Each named move below is a turn or a mirror, shown by a few rows before and after it. Which moves, in which order, take the first row of each later pair to the second? The first pair is answered.
B (before -> after):
[ -3.2  -2.2  20.7  -4.4 -38.8 -14.8  13.9 -10.8] -> [-12.7 -20.9 -25.8  18.2  21.9 -20.2  11.6 -16.2]
[-24.1   4.8  -5.9  16.0   1.1 -53.5 -12.4 -29.5] -> [-20.6  11.0  10.0  10.2 -17.8 -51.3 -11.6 -28.5]
[-27.8  -5.1  -9.9  12.1   7.3   6.4  10.9 -19.6] -> [-23.6   2.9   9.1   2.3 -19.3   6.9  13.2 -17.6]
[  6.7  -2.2  -1.9  10.2 -17.7 -26.2  -9.2  12.9] -> [  5.5  -6.8 -13.8  15.7  -4.6 -26.5  -9.4  11.6]
N (before -> after):
[ 23.9  -3.0  -2.1  22.6   0.0 -20.7 -19.4  24.1] -> [ 28.1   5.9  16.5  11.1  -8.5  -2.2 -20.3  26.3]
[13.3 11.7 12.3  8.0  0.0 -0.1 -3.4 28.6] -> [ 9.3 13.2  8.9  2.9 -2.2 12.4  5.2 26.9]
[14.5 -0.4  6.4 -2.8 -2.7  2.9 -8.2 12.1] -> [11.1  1.5  3.2 -4.7 -3.0 10.7  1.2 10.5]
G (before -> after):
[  4.7 -23.0  14.9  -1.1   6.9 -24.6   3.8 -20.1] -> [  4.0 -20.0  -4.7   2.9   9.6 -24.0  16.5 -17.1]
[ 16.9   9.3   0.1  13.5  -3.8 -17.0 -20.8  23.3] -> [ 19.7   7.4 -11.4  15.3  -1.1 -18.0 -13.4  25.8]
[-18.8  -2.1  -9.8   8.4 -13.3  40.5  22.6 -14.0] -> [-18.3   0.7  19.4   5.9 -16.9  42.4   4.2 -19.0]
W (before -> after):
[ 14.1   7.5 -17.2  -0.9 -26.1  -9.0   8.0  18.4] -> [  5.4  13.2  -1.6 -13.7  -5.5  31.0   9.3  11.9]
[-13.7   1.4  25.3  -8.0 -10.4  25.7  14.1 -18.1] -> [ -7.0  -7.3   9.1   5.6 -35.3 -25.5  13.4 -10.1]
[  5.6   5.7  52.9  -9.6  -9.1  21.0 -33.8   3.1] -> [ 13.0   0.8  36.4   3.2 -31.8 -29.8 -33.5  12.5]
[  9.3  -1.9 -10.3   7.2  22.3  15.6  -5.3  14.1] -> [ 11.8  -5.0 -18.0   8.5  12.3  -6.0  -4.4  17.6]
J (before -> after):
[-14.2 -19.9  -7.5   2.1  49.0  20.1 -22.8 -19.2] -> [ -6.4 -12.6  40.5  -6.6   5.4  -2.3 -43.5 -18.9]
[  9.6   8.9  10.2  -9.5  39.3  36.0 -11.7  18.5] -> [ 10.2  15.2  46.1 -22.1  -2.4  19.9 -13.5  14.3]
[-13.7  16.3 -32.9  -0.7  20.7   1.3  -0.3  16.0] -> [ -0.8  21.4   3.7   0.2   6.2 -14.1 -31.5  22.9]
[-18.2 -18.2  46.0  -9.3  18.7   0.9 -12.0 -50.2] -> [-28.8 -20.8  28.3 -11.0  21.4   9.4  10.5 -58.2]
Now pairs of rows:
Each pair is two moves apart.
[ -5.1  19.3  21.0 -17.7  -6.1  45.8  26.5  40.9] -> [  9.8   8.0 -13.3   6.7 -25.0 -28.3  17.7  60.0]	J, W
[ -5.6  11.9  36.2 -28.1 -22.1  19.8  15.5  -4.3] -> [ -2.3   3.3  -0.5 -15.3 -40.8 -26.2  27.0   8.2]	W, G
[ -6.9   2.7  -6.8 -11.7  24.8  -6.0 -29.7 -16.3] -> [-21.1   4.0  -9.8 -23.4  -3.4  -6.2   1.6 -31.3]	J, J
[-21.3 -10.7 -31.6   3.6   6.4  -5.1  33.2 -15.7] -> [-20.9 -11.6  -3.5   0.5  39.1  21.6   6.1 -22.6]	N, W
[-19.3  -5.1  19.6 -11.8   4.6  16.7  12.0 -23.9] -> [-18.9 -15.4 -15.8  -0.2  13.9  -6.8  18.8 -20.6]	G, N
[-12.2 -10.9 -10.7   7.4 -12.6 -26.0  11.3  -6.0] -> [ -2.4  -3.8  18.5   1.0 -21.0 -22.5  -8.1   0.5]	N, N
[  4.9   7.9  24.0  -0.8 -32.5 -25.5 -13.1  -8.8] -> [  9.8  -3.8  12.0  15.1  16.3 -23.2 -34.9  -5.7]	B, N
[ 29.8  -1.5  -5.0  12.6  41.6  10.0 -43.9   9.6] -> [ 31.9  -5.9 -22.2  18.5  31.2 -14.6 -36.1  15.7]	W, G
[ -0.7   5.7   5.6 -17.2 -40.9   9.3  30.9   4.8] -> [  5.6  -9.8 -44.9  12.2  24.7  -1.2  12.1  15.7]	J, N
[-15.2 -12.1  14.1   9.0  -4.1  -6.3  -8.9 -17.8] -> [-11.6 -14.7  -4.9  15.8  -2.4 -18.5  -6.7 -10.1]	G, N
[-4.1  6.8 -6.5 -9.6  8.5 21.5 10.9 -2.5] -> [ 4.1  5.5 -9.8 -1.4 18.3 15.7 -0.8  6.7]	J, G
[ 20.4   8.7  41.5 -22.1 -23.0 -13.5 -10.7 -15.2] -> [ 17.8   8.5  21.2 -25.3 -40.3 -16.5  12.1 -15.0]	N, W
[ -1.5  -0.6 -41.9   7.6  47.6  -3.8 -10.6 -10.9] -> [  9.8   3.4 -51.8   8.9  17.2 -33.4  -6.2   5.4]	J, G
[ 14.8  12.2  22.0   1.4 -30.6  42.9   1.0   4.9] -> [ 24.2   8.0 -16.4  14.4   2.3  42.1  -2.5  21.7]	G, J
[-15.1  -1.0   1.8   3.0 -24.1 -15.7  12.7  -4.4] -> [-15.0   1.2  -1.7   6.4  16.4  23.1   6.6  -4.0]	W, J
[ 15.5   7.7  44.2  -8.4 -39.3 -26.6 -27.5  15.5] -> [-20.4   7.9  12.9 -28.6 -30.7  36.3  41.6 -13.3]	W, J
[ 10.0   4.8  12.5   2.3  33.4  15.6 -13.2  -1.1] -> [ 15.4  -1.4  -9.9  11.7   4.9 -34.7  -5.2   8.4]	N, W
[ 32.1   9.5 -32.8  16.7  10.3   7.9  -6.0  36.3] -> [ 32.9  14.1 -19.3  11.3  16.9  23.7 -12.9  35.4]	N, W
[-23.8  -9.6   4.4  11.6 -20.4 -45.4 -29.2  17.3] -> [-18.6  -0.7  28.6   6.3 -22.3 -26.4 -40.7  22.4]	B, N
[-26.4  -7.1  27.3  -9.3   5.6   2.8   8.2 -21.3] -> [-10.3  -9.3  -1.4   9.0  42.8   0.5  -8.0   0.9]	G, J
[ 21.3  12.1 -14.8 -12.2  -1.1  38.0  19.7  16.0] -> [ 29.1  15.7  16.9 -13.1 -20.8  24.7  -1.0  18.6]	J, J
[-13.7  -1.0 -21.5  -9.8  -1.4  24.6  31.7 -12.9] -> [ 16.6  13.5  29.8 -11.9 -14.6  21.9 -14.6  10.5]	J, B
[  9.5   2.2  19.5   6.1 -21.8 -14.1 -19.4  10.3] -> [ -7.4   6.2 -12.7  -5.9 -16.3  21.9  24.9   1.9]	N, J
[ 14.1   8.4 -49.0   2.5   8.5  37.4  21.5  41.4] -> [ 24.2  -4.4 -46.2  24.7  20.8 -14.3 -16.7  47.8]	N, N
[  4.7 -23.3   0.6 -15.4 -22.5   5.2  24.4 -13.2] -> [  6.8 -35.1 -13.9   1.2   7.7 -16.3   6.3 -13.3]	B, N
